[34.9,56.7,-75.3,-75.4,83.6] : Zudi
[5.2,33.5,-14.8,35.3,34.0] : Ligav
[34.7,34.8,35.4,2.3,36.8] : sakik
gone Ligav: [33.5,34.0,-14.8,5.2] -> [35.3]
gone sakik: [35.4,36.8,2.3,34.7] -> [34.8]
where: [34.8] -> sakik, 2
where: [35.4] -> sakik, 3
gone Zudi: [34.9,-75.4,83.6,56.7] -> [-75.3]
Table of tags by key:
[-75.3] -> k_792
[-75.4] -> k_2
[2.3] -> k_54
[83.6] -> k_344
[35.4] -> k_969
[35.3] -> k_673
[-75.5] -> k_125
join Zudi 4:  -> k_2
where: [5.2] -> Ligav, 1

[-6.4,-17.5,25.4,-7.0,26.5,-10.0,26.9,-8.8,5.5,16.1,-2.4,17.2] = lese
[15.3,6.0,7.5,-2.8,0.4,-16.1,68.2,-13.2,0.9,11.6,-13.1,7.4] = sakik
[19.3,10.3,-24.4,-13.3,34.4,6.5,-12.1,26.6,39.8,10.4,20.1,6.4] = Zudi
[-6.4,17.6,25.4,-2.5,26.5,-10.0,5.4,-8.8,5.5,16.1,-2.4,17.2] = ledu
[-5.9,-14.7,20.3,-3.4,27.9,-3.4,14.8,-2.7,8.1,15.7,3.3,17.7] = Ligav
[14.2,6.7,-18.2,-10.1,31.2,6.5,-11.5,22.2,33.0,10.0,17.8,20.2] = Gik
[20.1,44.8,43.5,76.6,-0.9,66.0,-5.1,37.1,1.8,23.6,42.8,11.6] = vip
[-4.2,-11.3,25.7,-2.8,31.2,3.7,14.3,1.5,9.9,19.8,8.8,21.0] = Lisug
[-5.9,-14.7,20.3,-3.4,27.9,-3.4,-11.5,-2.7,8.1,15.7,3.3,17.7] = Rit
[22.2,46.6,43.7,76.3,-1.1,65.5,-1.8,37.5,37.4,23.9,42.7,12.0] = maku
[19.7,10.7,-24.6,-13.4,34.4,6.5,-11.9,26.9,40.1,10.4,20.2,22.8] = vabov
[-5.9,-14.7,20.3,-3.4,27.9,-3.4,-11.5,38.9,2.2,24.5,44.3,11.8] = Galel
gone maku: [65.5,23.9,22.2,76.3,12.0,42.7,43.7,-1.8,46.6,-1.1,37.4] -> [37.5]
where: [37.5] -> maku, 8
gone ledu: [25.4,17.6,16.1,-8.8,5.4,26.5,-6.4,-2.5,5.5,-10.0,17.2] -> [-2.4]
gone sakik: [68.2,-13.2,-16.1,6.0,7.5,-2.8,0.4,15.3,-13.1,11.6,0.9] -> [7.4]
gone ledu: [26.5,-6.4,-10.0,-2.5,16.1,-8.8,25.4,17.6,5.4,-2.4,17.2] -> [5.5]
where: [-7.0] -> lese, 4
tags:
[17.8] -> k_411
[33.0] -> k_209
[2.2] -> k_466
[9.9] -> k_959
[20.2] -> k_676
join Gik 9:  -> k_209

[22.9,-14.8,40.4,-37.1]  vabov
[-15.4,-67.5,-11.1,10.4]  lese
[27.4,27.4,27.3,-39.6]  vip
[-16.9,-70.3,-12.0,11.1]  Gik
[-44.0,-38.6,35.4,-24.7]  Galel
where: [-70.3] -> Gik, 2
gone Gik: [11.1,-16.9,-70.3] -> [-12.0]
gone lese: [-11.1,-15.4,10.4] -> [-67.5]
gone vip: [-39.6,27.4,27.4] -> [27.3]
Table of tags by key:
[27.4] -> k_409
[10.5] -> k_957
[-39.5] -> k_428
[-39.6] -> k_660
[10.4] -> k_405
[27.3] -> k_150
join vip 4:  -> k_660

[-26.3,-25.6,-33.1,39.6,29.6,-33.6,-25.2,-33.2,-46.1,-21.0,-29.1,15.0,-23.0] = ledu
[-33.9,47.9,74.8,-55.3,-46.0,-46.8,46.2,68.4,-33.7,-21.0,7.2,-34.5,41.2] = vabov
[-26.3,-25.6,50.1,39.6,29.6,50.5,-25.2,-33.2,17.8,-21.0,-29.1,15.0,-23.0] = sakik
[-33.9,47.9,74.8,-55.3,-46.0,-46.8,46.2,68.4,-33.7,35.5,7.2,-34.5,41.2] = lese
[-8.6,-10.2,-32.4,-0.5,7.8,-42.0,-8.7,-22.8,15.4,-2.3,45.3,22.3,-6.2] = Lisug
where: [-8.6] -> Lisug, 1
gone Lisug: [-42.0,-22.8,-0.5,-10.2,22.3,-32.4,7.8,15.4,-6.2,-2.3,-8.6,45.3] -> [-8.7]
which: [-26.3,-25.6,50.1,39.6,29.6,50.5,-25.2,-33.2,17.8,-21.0,-29.1,15.0,-23.0] -> sakik
tags:
[-26.3] -> k_306
[-33.9] -> k_523
[47.9] -> k_921
join vabov 1:  -> k_523
which: [-33.9,47.9,74.8,-55.3,-46.0,-46.8,46.2,68.4,-33.7,35.5,7.2,-34.5,41.2] -> lese

[-48.1,-25.1,30.6,0.7]  Zudi
[-43.8,-38.8,39.0,-31.4]  lese
[5.3,5.2,-12.7,5.8]  Rit
[5.3,-44.7,-12.7,18.3]  maku
[-0.8,-18.4,3.4,17.5]  Galel
[-0.8,-44.6,3.4,17.5]  vabov
key -> tag
[-0.7] -> k_542
[-18.4] -> k_662
[-48.1] -> k_973
[-18.3] -> k_448
[-0.8] -> k_388
[-0.9] -> k_674
[5.3] -> k_974
join Galel 1:  -> k_388
gone Rit: [5.2,5.8,-12.7] -> [5.3]
gone vabov: [17.5,3.4,-0.8] -> [-44.6]
gone maku: [-44.7,18.3,-12.7] -> [5.3]
gone Rit: [-12.7,5.8,5.2] -> [5.3]
which: [-48.1,-25.1,30.6,0.7] -> Zudi
where: [-44.6] -> vabov, 2

[32.8,-29.0,-17.1,22.8,6.1,3.3,-14.6,-9.8,17.9,16.1,-25.7,-64.1,13.4,28.7,3.3,12.4,-19.9,-16.9,-34.0,8.7,3.5,1.1,-24.1,-4.1,-9.9,-19.8] -> vip
[15.6,-16.4,-11.7,-1.8,42.0,0.4,-32.2,-9.3,27.3,2.0,-25.8,-62.8,0.8,34.4,-6.2,23.3,12.2,60.4,-10.2,75.6,-36.9,-8.9,22.7,24.8,-9.9,2.5] -> vabov
[31.6,-35.9,-19.8,3.7,6.1,-12.2,-5.2,-9.8,9.9,3.0,-13.3,-59.1,-10.2,19.7,3.3,21.6,13.7,12.2,-0.2,31.7,-23.2,-3.3,5.5,-4.1,-5.8,-22.2] -> Gik
[31.6,-35.9,-19.8,3.7,14.9,-12.2,-5.2,-9.8,9.9,3.0,-13.3,-59.1,-10.2,2.9,-6.1,21.6,13.7,12.2,-0.2,31.7,-23.2,-3.3,5.5,-4.1,-5.8,-22.2] -> Zudi
gone Zudi: [-9.8,-59.1,-6.1,-23.2,31.6,-19.8,-10.2,-12.2,-3.3,9.9,-5.2,-22.2,31.7,-13.3,21.6,-5.8,13.7,-35.9,14.9,2.9,-4.1,-0.2,12.2,3.7,5.5] -> [3.0]
key -> tag
[12.4] -> k_787
[12.3] -> k_520
[32.8] -> k_697
[-9.8] -> k_35
[-9.3] -> k_431
[-9.7] -> k_300
join vip 8:  -> k_35
where: [-19.9] -> vip, 17
gone vip: [-9.8,1.1,-4.1,3.3,22.8,17.9,3.5,32.8,-34.0,6.1,16.1,-64.1,-9.9,13.4,-14.6,-24.1,8.7,-17.1,28.7,-19.9,3.3,-25.7,12.4,-29.0,-16.9] -> [-19.8]
which: [31.6,-35.9,-19.8,3.7,14.9,-12.2,-5.2,-9.8,9.9,3.0,-13.3,-59.1,-10.2,2.9,-6.1,21.6,13.7,12.2,-0.2,31.7,-23.2,-3.3,5.5,-4.1,-5.8,-22.2] -> Zudi
where: [-34.0] -> vip, 19

[10.0,23.1,25.9,11.2,1.6,13.9] = lese
[19.4,29.0,64.4,17.1,2.4,60.5] = ledu
[25.2,31.3,31.4,25.3,2.3,27.6] = Ligav
gone Ligav: [2.3,31.3,27.6,25.3,31.4] -> [25.2]
key -> tag
[25.2] -> k_178
[19.4] -> k_693
[29.1] -> k_283
[19.3] -> k_588
[9.9] -> k_744
[29.0] -> k_562
[10.0] -> k_546
[2.4] -> k_682
[25.1] -> k_819
join ledu 1:  -> k_693

